mev: [103 143 128  68 146 131 124 112 106 124 130 142 111  96  63 104  79 146
 149 128 144 119 121 167 112 167  95 126 150 149 131 151  72 111 130 147
 154  88  86 120 112 136 132  81 128 121 132 117 163 126 133 115 112  89
 122 110 113]
Lamo: [174 106 151 166 181 156 124 113 113 133 103 169 196 139  94 187 105  60
 169 117 175 116 134  71  68 129 138  57 137 152  87  79 109 129 147 143
 143 138 114 122 124 133  72  87 139 104 132 142  60 111  84 159  88 153
 129 118 127]
Det: [135 142 136 147 108 107 124 106  69 146 111  67 192 155 201 138 116  79
 154 107 170 134  93 105 105 101 155 119 182 134 118 141 150 139 143 145
 105 128 115  82 108 190 135 145 107 110 115 145 102 177 160 139 145 126
 155 115 163]
all Lamo: [169] : 12 19
asked: [174 106 151 166 181 156 124 113 113 133 103 169 196 139  94 187 105  60
 169 117 175 116 134  71  68 129 138  57 137 152  87  79 109 129 147 143
 143 138 114 122 124 133  72  87 139 104 132 142  60 111  84 159  88 153
 129 118 127] : Lamo
asked: [103 143 128  68 146 131 124 112 106 124 130 142 111  96  63 104  79 146
 149 128 144 119 121 167 112 167  95 126 150 149 131 151  72 111 130 147
 154  88  86 120 112 136 132  81 128 121 132 117 163 126 133 115 112  89
 122 110 113] : mev
all mev: [112] : 8 25 41 53
next: [196 139  94 187 105  60 169 117 175 116 134] : [71]
all Det: [105] : 24 25 37
all Det: [145] : 36 44 48 53

Sipor: [109 121 111 157 110  93 127 137 174 157 129 116 156  86 117 126 115 145
 123 135 148]
bet: [148 112 118  52  93 129 135 112 121 160 110 153 116 149 134 125 108 115
 142 145 120]
sif: [177 138 181 169 168 155 137 125 118 113 127 155 133 100 158 130 155 130
 118 128 111]
timot: [133 131 153 145 104 182 147 144 133 160 124 146 129 155 122 122 122 125
 161 119 146]
next: [145 123] : [135]
asked: [148 112 118  52  93 129 135 112 121 160 110 153 116 149 134 125 108 115
 142 145 120] : bet
next: [138 181 169 168 155 137 125] : [118]

sur: [118 138 145 136 128 152 151 135 160 160]
luve: [121 126 116  80 159 104 129 134 159 171]
Nekep: [160 131 128 125 131 130 134 144 150 148]
mazim: [117 151 209 118 129  97 141 156  93 193]
common luve Nekep:  : [134]
next: [126 116  80 159 104] : [129]
common luve mazim:  : [129]

vuva: [115 149 149  55]
mav: [100 145 133  64]
lir: [100 114 148 149]
all vuva: [115] : 1
next: [100 145] : [133]
common vuva lir:  : [149]
common lir vuva:  : [149]
all mav: [145] : 2

keti: [114 110 107 116 155 151 113 105 131  96 189 141]
ziri: [115 117 107 115 150 163 115 118 130  96 187 151]
Lari: [117 120 104 116 145 164 116 124 129 102 184 152]
ditu: [123 123 104 117 136 158 121 129 128 111 167 148]
Niful: [108 122 102 117 139 162 119 129 128 109 174 150]
Rez: [115 117 107 115 150 163 115 118 127  96 187 151]
next: [114 110 107 116 155 151 113 105 131  96] : [189]
common ziri ditu:  : [117]
next: [145 164] : [116]

tasop: [137 141 165 165 137 206 180 166 165]
Visob: [113 190 205 141 137 206 162 190  85]
fam: [167  65 137 167 101 136  68  82  55]
next: [137 206 180] : [166]
all fam: [167] : 1 4
all Visob: [190] : 2 8
common tasop fam:  : [137]
next: [137 167 101] : [136]
all tasop: [206] : 6
all tasop: [165] : 3 4 9

Ril: [146 146 107 111 146 149 105 105 102 110 146 148 148 109 147 148 146 146
 148 146 147 107]
sil: [102 157  97 101 155 155  97  98  88 101 155 153 155 102 153 155 152 154
 157 154 154  99]
lafed: [141 118 147 145 116 115 144 145 146 144 115 114 115 142 116 115 115 117
 115 115 114 146]
pitir: [ 96 156  95 166 157 155  99 145  87 146 154 154 155 100 153 154 153 155
 157 158 155 165]
Rud: [ 79 165  82  88 167 170  84  79  69  84 165 165 168  80 165 164 161 163
 169 171 103  84]
sir: [158 100 160 153 104 107 151 159 164 154 106 106 104 159 107 105 106 104
 106 106 105 153]
vepob: [ 89 161  85  94 160 156  96  85  80  94 154 155 157  89 155 155 153 156
 159 157 154  94]
Punit: [103 149 102 106 148 150 101 102  96 105 148 149 150 103 148 148 147 148
 148 148 151 102]
common Punit Rud:  : [103]
all Ril: [146] : 1 2 5 11 17 18 20
all Ril: [102] : 9
all lafed: [145] : 4 8
common Rud pitir:  : [165]

zemaf: [108 170  78 152  81 123  73  91  60 151  80 113 118 133  99 164 111 138
  93  91 123  86 117]
zar: [ 93 114 134 159  93 103 171 128 122  69 163  82  90 115 194 105  99 135
 117  83 189 151  81]
fer: [170  78 152  81 123  73  91  60 151  77 113 140 117 185 149 106 121 106
  70 133 104 125 105]
fozi: [ 81  92 168  92 185 181 146  96  72  82 120 107  70 165 168 162 124 156
  59 171 168 100  68]
all fozi: [107] : 12
next: [170  78 152  81 123  73  91  60 151  80 113] : [118]
next: [ 77 113 140 117 185 149 106 121 106  70] : [133]
next: [146  96] : [72]

Fub: [140 159 147  78 101  79 103  71  79]
Dezuk: [ 74 124 178 110 103  78 106  73  79]
kiv: [140  73 147 148 101  72 103  71  79]
asked: [140 159 147  78 101  79 103  71  79] : Fub
next: [140  73 147 148 101  72] : [103]
asked: [ 74 124 178 110 103  78 106  73  79] : Dezuk
asked: [140  73 147 148 101  72 103  71  79] : kiv

